(in the rows, 128 means zero)
The rows below come in pairs that one turn or mirror swaps. Which row does each named row swap with?
The rows were stretched afterwards, more along some directions than others.
q106: [121 144  96 150 121 136 116 120 137 116 159 125 141 109 126 107 113 112
 145 161 116]
q588: [119 120 128 124 123 110 155 124 129 141 104 124 154 159 133 115 129 100
 156  92 114]
q154: [141 130 135 138  90 149 119 154 165 139 124 148 179 131 141 130 142 140
 129 119 117]
q424: [157 150 146 126 117 131 129 139 159 156 124 124 142 135 142 115 142 161
  98 159  84]
q803: [123 113 135 114 140 158 115  93  96 102 111 126 163 137 128 158 150 145
 149  88 118]
q479: [125 119 144 123 104 119  99 133 150 142 134 111 144 126 161 126 114 147
 126 130  91]
q487: [118 101  94 120 130 105 143 128 146 113 128 134 154 122 134 120 141 135
 155 112 108]
q732: [110 121 159 172 139 142 130 166 133 167 148 146 141 123 154 115 136 103
 130 167 118]
q888: [112 115 132 124 155 102 139 132 118 113 109 145 164 119 118 145 116  78
 173 118 105]
q466: [127 113 146 115 118 123 120 152 151 149 126 117 144 138 143 119 149 148
 112 106  93]
q344: [ 99 113 139 140 113 113 144 154 157 149 148 150 125 132 134 107 126 119
 133 173 113]
q504: [123 132 141 129 148 130 113 162 116 134 146 121 110 120 165 114 115 122
  99 141 121]
q693: [120 125 129 112 128 136 157 128 109 121  89 134 173 157 128 133 141 103
 170  82 114]
q489: [151 126 134 134 131  92  95 151 144 170 122 127 139 128 143 134 115 131
 118 167 109]
q366: [104 117 147 139 144 109 143 138 154 138 157 141 136 103 121 114 109  98
 133 173 124]
q973: [110  93  98 115 168 111 103 128 123 121 149 129 121  96 166 126 110 112
 144 142 128]
q295: [108 103 138 146 174 116 117 130 124 141 167 150 124 113 151 129 139 114
 116 148 130]
q595: [162 127 144 119 156 125 104 112 114 127 113 107 114 134 147 143 133 125
 108 115 136]
q465: [121 121 114 138 119 132 130 152 140 137 158 137 155 137 124 106 146 100
 158 169 123]
q454: [160 128 171 151 122 116  99 172 143 152 133 128 134 127 154 115 122 107
 128 135 135]
q761: [ 99 110 111 134 136 136 148 109 126 118 143 155 159 153 129 149 153 132
 145 131 128]
q121: [114  97 139 127 113 132 125 142 115 140 109 115 157 157 122 129 143 163
 140 119 133]
q476: [155 137 136 108 172 128 109 110 106 117 112 115 127 120 139 145 125 107
 129 128 126]
q165: [119 123 147 127 171 127 125 101 137 176 142 127 133 117 177 158 133 113
 110 132  83]
q144: [169 121 126 123 120 150  94 154 128 125 135 129 134 124 149 146 165 141
 121 156 126]
q262: [122 120 149 141 131 105 126 118 112 138 129 135 121 140 134  95 135 144
 113 135 114]
q981: [102  81 110 123 166 116 118 151 128 114 142 132 133 116 146 128 111 100
 167 128 139]
q81: [167 161 125 122 132 140  92 115 132 141 120  91 132 134 144 149 118 157
 122 123  93]
q323: [127 131 170 150 121 126 113 146 146 130 140 133 154 148 128 150 131 128
 113 151 123]
q842: [140 138 161 151 146 120 127 205 153 146 126 140 154 127 129 100 122  94
 116 166 127]
q914: [145 161 111 120 119 130 135 121 144 109 136 112 133 148 125 124 131 151
 108 146 109]
q217: [148 140 127 150 114 145  85 161 167 131 153 139 138 134 134 115 131 133
 109 175 147]
q920: [163 154 123 156 120 127 120 143 169 145 132 133 150 123 136 130 137 124
 127 182 101]
q852: [152 123 132 141 122  97 117 164 127 109  99 136 146 135 123 101 130 125
 129 121 132]
q89: [122 113 116 127 138 132 129 100 140 135 145 149 142 150 142 160 147 144
 138 137 108]
q459: [116 131 162 139 149 118 151 156 110 138 110 120 135 142 121 154 120 110
 146 122 106]
q796: [153 143 121 131 113 145 150 142 134 117 100 141 181 132 134 139 148 122
 154 131  91]
q270: [156 135 135 113 173 133 103 110 108 117 122 116 130 115 140 150 124 110
 134 135 124]
q516: [131 135 149 150 168 146 120 145 113 135 146 139 145 108 146 123 126  90
 131 170 120]
q485: [141 133 153 133 152 109 112 153 159 135 146 120 134 134 114 127 139 119
  98 154 119]
q797: [160 134 149 129  89 108 139 129 157 143 116 121 144 146 136 122 137 143
 144 124 100]
q209: [120 127 139 158 122 151 137 139 109 115 136 150 136 123 131 151 146 126
 125 143 121]
q683: [119 120 130 116 125 135 161 133 112 121  91 138 179 152 128 141 143 105
 179  84 106]
q112: [109 112 116 107 107 122 142 157 141 120 128 129 154 123 113 110 129 119
 172 135 128]
q501: [155 144 139 125 119 144  92 147 143 143 146 143 142 125 135 144 145 136
 115 161 133]
q54: [119 118 124 129 159 133 146 135 144 119 116 117 174 136 127 147 136  96
 152 107 125]

q973 is swapped with q761
q476 is swapped with q693
q842 is swapped with q424
q683 is swapped with q270

The rows below come in pairs that one turn or mirror swaps. Which row does each named row swap with?
The rows were stretched afterwards, more along some directions than others.
q663: [120 138 135 102 113 152 104 137 101  80 111 130 100 105 137 111 113 122
 116  81 146 160]
q610: [107 149 123 126 135 150  84 153 109 114 113 121 146  74 130 149 127 112
 143 111 112 122]
q317: [114 100 110 130 156 135  87 143 106  78 142 130 128 100 122  90 134 113
 106 118 100 159]
q369: [130 111 164 120 183  88  90 150 112  72 167 109 112 106 162  95 117 163
 118 114 121 144]
q405: [115 104 118 131 162 136 110 122 121  93 145 142 135 116 106  88 142 106
 108 122 100 154]
q408: [154 135 137 104 138 106 102 143 149 145 142 168 115 153 110 138 133 150
 102 105 103 168]
q574: [134 116 149 115 171  86  90 148 135  78 166 124 113 113 156 118 107 156
 122 135 109 134]
q472: [145 133 131  98 137 132 114 137 148 143 153 168 103 161  95 130 129 148
  84  88 109 169]
q226: [104 111 132  96 110 151 111 115  96 118 122 147 125 123 129 111 150 122
 121  83 145 126]
q568: [146 110 119 112 143 111 114 118 164 137 149 139 123 162 101 130 126 144
  86 100 109 173]
q164: [128 119 157 132 182  77  88 148 128  56 163 127 110 112 160 105 111 162
 122 114  96 145]
q119: [127 164 104 108 115 131 102 141 141 124 111 145 133 117 148 161 136 116
 135 133 125 111]
q314: [118 160 108 127 123 131 115 140 135 132 118 143 137 128 150 151 145 117
 134 143 130 107]
q707: [144 134 124 105 140 116 102 151 152 138 141 144 116 152 104 142 123 146
 103 111 105 164]
q475: [133 119 151 117 188  74  99 154 124  82 166 111 135 107 156 115 112 159
 112 130 116 141]
q500: [121 151 118 107 121 147  80 161 100 125 110 114 146  78 120 156 135 118
 135 115 124 114]
q249: [139 124 160 131 173  73  99 144 124  98 163 123 123 118 154  99 124 153
 115 128 120 144]
q931: [146 132 126 106 142 113 111 125 161 132 146 149 107 155 105 124 119 144
 100  91 104 169]
q12: [127 114 156 124 185  81 104 142 131  86 164 121 133 113 162 109 129 169
 110 115 112 129]
q298: [123 152  99 115 112 129 104 146 148 135 114 133 136 133 137 163 145 117
 128 145 130 108]
q964: [111 154 124 116 123 146  93 151 112 115 112 120 154  72 125 148 130 113
 140 111 117 109]
q421: [106 129 143 110 127 153 100 133  99  89 113 116  99  95 135 121 112 122
 108  77 152 155]
q884: [118 152 119 129 117 142  85 159 112 127 116 112 139  82 134 150 128 115
 138 123 119 118]
q420: [129 147 121 142 192 102 113 131 137  78 134 157 124 135 136 119 134 127
 152 106  94 138]
q968: [140 156 118 144 173 116 124 139 125 100 131 177 116 142 127 105 143 131
 143 103 100 151]
q702: [152 138 123 100 140 119 100 139 156 139 160 146 118 155 109 128 130 152
  87 108 110 162]
q983: [114 128 135 105 120 143  87 142 103 100 110 118 103 112 136 131 115 122
 112 101 159 158]
q321: [115 112 115 116 169 132 108 122 129  91 133 152 132 127 107  90 140 110
 119  89  95 144]
q345: [112 142 124 110 123 158  80 144 124 123 110 118 137  70 122 168 125 114
 129 102 115 115]
q772: [109 101 140  87 125 153  97 115  96 109 130 140 119 112 138 122 151 127
 118  83 147 129]
q47: [107 115 135  86 120 152 102 117  98 110 124 149 127 104 128 125 147 121
 116  82 143 136]
q118: [132 131 125  91 123 149  99 137  85  96 111 128 106  99 129 103 117 121
 108  82 156 166]
q114: [133 158 107 147 167 123 115 140 112 100 128 157 108 140 144 113 124 120
 129 110 104 158]
q179: [114  97 127  93 113 160  96 113 111 111 129 149 119 116 128 127 149 120
 112  97 137 145]
q555: [121 113 107 126 157 128 100 132 118  80 132 140 137 103 104  89 130 108
 119 122  93 149]
q575: [113 145 133 112 129 153  76 149 105 135 118 115 144  77 131 151 140 118
 122 107 131 111]
q123: [135 121 152 123 195  84 100 151 130  63 167 122 121 109 170 106 114 154
 132 122 106 143]
q319: [133 129 122 120 141 115 112 132 151 129 146 149 117 157  92 114 121 134
  89  92  94 169]
q312: [120 134 133 100 119 143  93 154  81  81 112 109 100 100 143 102 117 125
 112  96 158 152]
q835: [145 130 125  97 155 127 116 136 151 131 145 163 120 153 107 133 123 137
 108  88  98 170]
q644: [113  98 132  85 124 145  84 124  96 107 130 133 123 112 143 127 150 128
 119  87 152 129]
q350: [141 156 121 137 176 120 116 131 134  93 130 180 110 141 141 135 132 128
 146 122  89 151]
q212: [112 134 134 117 129 151  95 143  96  74 115 121  96 101 147 100 111 120
 116  87 143 167]
q399: [162 128 129  90 150 120 104 135 147 130 152 154 110 149 114 133 122 153
  84  88 104 179]
q97: [119 157  97 110 112 130 105 151 135 145 112 133 138 138 142 153 147 115
 123 132 143 104]
q33: [138 133 153 122 181  90  93 147 113  90 159 128 120 100 172 111 105 158
 123 129 113 151]
q632: [145 163 123 136 169 122 128 129 134 107 121 167 117 138 133 119 127 116
 162 102 105 133]
q304: [148 131 127 111 141 123 103 147 142 130 153 147 113 138 110 118 124 150
  79 112 112 193]
q22: [159 146 128 111 162 123 124 136 152 156 145 152 118 146 117 125 118 146
  98  90 116 166]
q335: [113 126 140 109 110 151  96 151  87  85 116 123  91 104 144 101 115 128
 110  88 150 164]
q224: [125 117 155  99 172  82  91 152 121  77 163 130 117 124 160 111 109 167
 118 125 124 140]
q662: [121 119 162 114 181  80  93 151 131  74 162 128 122 104 154 112 120 169
 126 114 106 132]
q200: [131 167 115 111 135 138  92 164 103 125 113 124 152  72 133 145 137 123
 133 119 126 111]
q757: [126 116 108 132 161 125 110 131 120  94 135 146 132 116 118  74 136 108
 128 117 100 142]
q956: [139 165 120 143 175 121 124 134 115  89 129 170 113 134 126 103 136 129
 132 100  99 154]
q932: [138 101 157 116 190  94  94 148 130  85 166 118 124  95 149 107 114 164
 113 113 120 157]
q854: [124 150 101 124 104 125 102 148 146 117 118 132 133 127 144 147 147 122
 133 146 126 108]
q723: [120 113 130 119 157 137 111 139 123  91 134 150 135 109 104  91 146 116
 129 101 107 140]

q319 is swapped with q164
q312 is swapped with q500
q610 is swapped with q212
q298 is swapped with q772
q854 is swapped with q226
q304 is swapped with q33

